Rotation paths and how fast each direction turns (deg/step):
Each turn is a multiple of 5 degrees from 10 to 175, or 0.

[ 1.64  1.19 -0.83 -0.64 -1.03 -0.95 -1.58  0.52  1.88  2.01  3.48  2.39
  2.07 -1.79 -3.00  1.15  1.20  0.54  2.73  0.43 -1.36 -0.31  2.20 -0.85
 -0.82 -0.49 -3.33 -0.07 -5.68  1.26  2.59]
[ 1.53  0.97 -3.37 -1.52 -1.01  1.58 -0.04 -0.11  1.52  2.02  2.22  3.78
  2.66 -0.82 -1.00  1.45  0.84  0.90  3.37  1.71  0.32  0.92  2.24 -2.37
  0.00  0.03 -3.23 -0.97 -3.88  2.29  2.35]
[ 2.46  0.18 -1.76 -2.03 -1.60  1.79 -1.91  0.00  2.33  1.41  3.34  3.97
  2.19 -0.87 -3.59  0.77  0.81  0.89  2.08  2.18 -0.95 -0.41  1.21 -1.81
 -0.31 -1.41 -0.59 -0.45 -2.49  2.89  3.03]
[ 2.37 -0.41 -0.54 -1.93  0.02  0.49 -1.75 -0.28  3.27  1.99  2.16  2.60
  2.61  0.24 -2.34  0.72 -0.53  1.67  2.46  1.64 -1.26  0.62  1.95 -1.24
 -0.52  0.11 -1.84  0.40 -6.31  1.50  2.13]
[ 1.16  1.73 -3.66 -1.62 -0.46  1.85 -2.14 -0.60  3.18  1.38  1.39  4.27
  0.54 -0.38 -1.46  0.25  0.21  2.09  1.89  0.67 -1.78  0.80  2.26 -1.51
  0.11  1.43 -2.26 -1.22 -4.01  2.56  2.39]
[ 1.39 -1.78 -2.61 -1.30 -2.12  2.19 -2.48  0.37  1.25  1.07  1.65  3.92
  0.86  0.27 -3.28  1.20 -0.41  0.84  2.36  1.32 -2.26 -1.01  1.34 -0.85
  0.34  0.15 -0.59 -1.51 -4.55  2.22  3.21]
[ 1.90 -1.80 -1.46 -2.58 -0.48  2.18 -1.20 -0.54  1.49  1.14  0.14  4.10
  1.70  0.53 -2.50 -0.18 -0.57  2.39  2.29  2.79 -1.29  0.60  2.11 -1.85
 -0.85  1.78 -0.67  0.80 -5.26  2.46  0.99]
[ 0.83  1.04 -1.84 -1.43 -0.99  0.97 -3.01 -0.35  1.97  0.49  0.66  4.19
 -0.34 -1.01 -3.66 -1.05  0.87  2.42  1.25  0.61 -3.36 -0.43  2.38 -0.71
 -1.12  2.42 -1.37 -0.17 -4.83  2.50  1.52]
[ 0.07 -1.62 -2.38 -0.56 -2.05  1.09 -1.33  0.85 -0.82  1.22  0.43  3.45
  0.52 -0.25 -2.61  0.78  0.62  0.93  3.01  0.57 -2.73 -0.81  2.29 -0.92
 -0.63  2.52 -2.09 -1.39 -6.27  1.10  2.18]
[ 0.75 -0.97 -2.34 -2.12 -1.67  2.20 -0.62  0.18 -1.08  0.58  0.14  5.15
  1.26 -1.43 -2.85 -0.49  1.51  1.94  2.67  2.70 -1.33 -0.31  2.19 -2.28
 -1.77  2.45 -1.08  0.31 -3.21  2.89  0.94]
[ 1.46 -0.14  0.16 -1.47 -1.73 -0.28 -2.02  0.62 -0.14  0.64  1.72  3.47
  0.98 -2.25 -4.98 -0.72  1.89  1.31  1.87  1.35 -2.36 -1.28  1.99 -0.83
 -2.04  1.29 -1.26  1.24 -5.00  2.03  1.33]
[ 0.70  0.72 -1.69 -0.75 -1.02 -0.51 -0.03  0.73 -0.50  1.46  1.01  3.33
  1.68 -2.08 -1.99  0.22  1.59  1.22  3.20  1.04 -1.33  0.25  2.93 -1.63
 -1.78  2.25 -3.79  0.33 -6.05  1.18  0.84]
[ 0.65  1.06 -2.75 -0.98 -2.28  1.24 -0.53  0.68 -0.80  1.12  2.40  4.54
  1.34 -2.97 -3.07  0.51  2.55  0.71  2.86  1.35 -0.80 -0.65  1.93 -2.01
 -1.38  0.74 -2.58 -0.87 -2.19  2.64  2.24]
[ 1.87 -1.10  0.26 -1.51 -1.72 -0.06 -0.53  0.99 -0.22  1.56  3.14  2.89
  3.18 -1.87 -3.72  0.83  1.69  0.31  3.32  2.27 -0.53 -0.81  1.61 -1.63
 -1.44 -0.61 -1.80  0.82 -4.53  1.87  1.98]
[ 1.95  2.21 -1.10 -2.09 -0.28 -0.08 -0.30 -0.49  1.95  1.80  2.20  3.18
  2.72 -2.10 -1.87 -0.15  1.62  1.77  2.70  1.84 -0.17  0.94  2.66 -2.11
 -1.46  0.57 -3.40  0.92 -4.31  2.21  1.09]
[ 1.09  1.87 -2.57 -0.52 -1.72  0.16 -1.71  0.26  1.87  1.76  3.71  3.38
  1.48 -2.16 -2.80  1.29  1.39  0.26  2.50  0.22 -1.35 -0.41  2.00 -1.24
 -0.22 -0.78 -3.03 -1.35 -3.61  1.98  3.36]
[ 2.07 -1.16 -1.95 -1.79 -1.34  1.67 -0.49  0.37  1.19  2.34  2.34  3.37
  3.23 -0.06 -1.74  1.57  0.14  0.73  3.56  2.28  0.16  0.45  1.68 -2.32
 -0.02 -0.85 -2.19 -0.83 -4.36  2.13  2.65]
[ 2.48  1.26 -1.42 -2.75 -0.33  1.65 -2.08 -0.77  3.59  1.41  2.46  3.98
  1.99 -0.74 -3.00 -0.20  0.63  2.18  1.66  2.33 -0.94  0.52  1.71 -2.11
 -0.70 -0.12 -0.97  0.51 -3.08  3.15  1.79]
[ 1.55  0.25 -1.37 -1.07 -0.64  0.22 -2.74 -0.29  3.53  1.84  2.25  2.67
  1.14  0.00 -2.72  1.03 -0.34  1.27  2.09  0.50 -2.47  0.15  1.98 -0.52
  0.01 -0.08 -2.00 -0.73 -5.99  1.38  3.02]
[ 1.06 -0.43 -3.88 -1.69 -0.90  2.84 -1.02 -0.31  1.75  1.45  0.80  4.38
  1.32  0.46 -0.78  1.02 -0.33  1.66  2.88  1.62 -1.21  0.73  2.24 -2.08
  0.12  1.54 -2.06 -1.63 -4.48  2.17  2.04]
[ 1.55 -1.23 -1.92 -2.28 -1.87  2.45 -2.84 -0.10  1.52  0.73  1.47  4.73
  0.74  0.01 -3.93 -0.12  0.14  1.80  1.64  2.14 -2.38 -0.78  1.36 -1.29
 -0.55  0.37  0.28 -0.36 -3.23  3.05  2.52]
Directions:
[ 0.04 -1.00  0.24 -0.17  0.50 -0.06  1.04  0.09 -0.44  0.53 -0.68 -0.53
  0.89  0.67  1.11  0.42 -0.60  0.04  0.79  0.43  0.67  0.64  0.20 -0.29
  0.10  0.50 -0.58  0.23 -1.38 -0.59 -0.52]
140
[-0.63 -0.73  0.03  0.09 -0.32  0.13 -0.10  0.17 -1.44 -0.59 -1.21  0.42
 -0.95 -0.06 -0.45 -0.67  0.23  0.33 -0.18 -0.11 -0.89 -0.48  0.22  0.26
 -0.59  1.54  0.41  0.23 -0.49 -0.06 -0.62]
25
[ 0.47  0.10  0.44 -0.46 -0.29 -0.11  0.25  0.92 -0.17  0.51  1.17  1.16
 -1.53  0.38  0.86  0.49 -0.24  0.17  0.22 -0.60 -0.09  0.25  0.40 -0.77
 -0.34  0.00  0.40  1.01 -0.60  0.57  0.46]
0
[ 0.44  0.91  1.31 -0.31  0.89 -0.98 -0.47 -0.40  1.10  0.02  0.00 -0.69
  0.02 -0.20 -0.40 -0.76  0.01  0.65 -0.54 -0.15 -0.41  0.33  0.32  0.39
 -0.56  0.28 -0.08  1.11 -0.91 -0.21 -0.67]
100
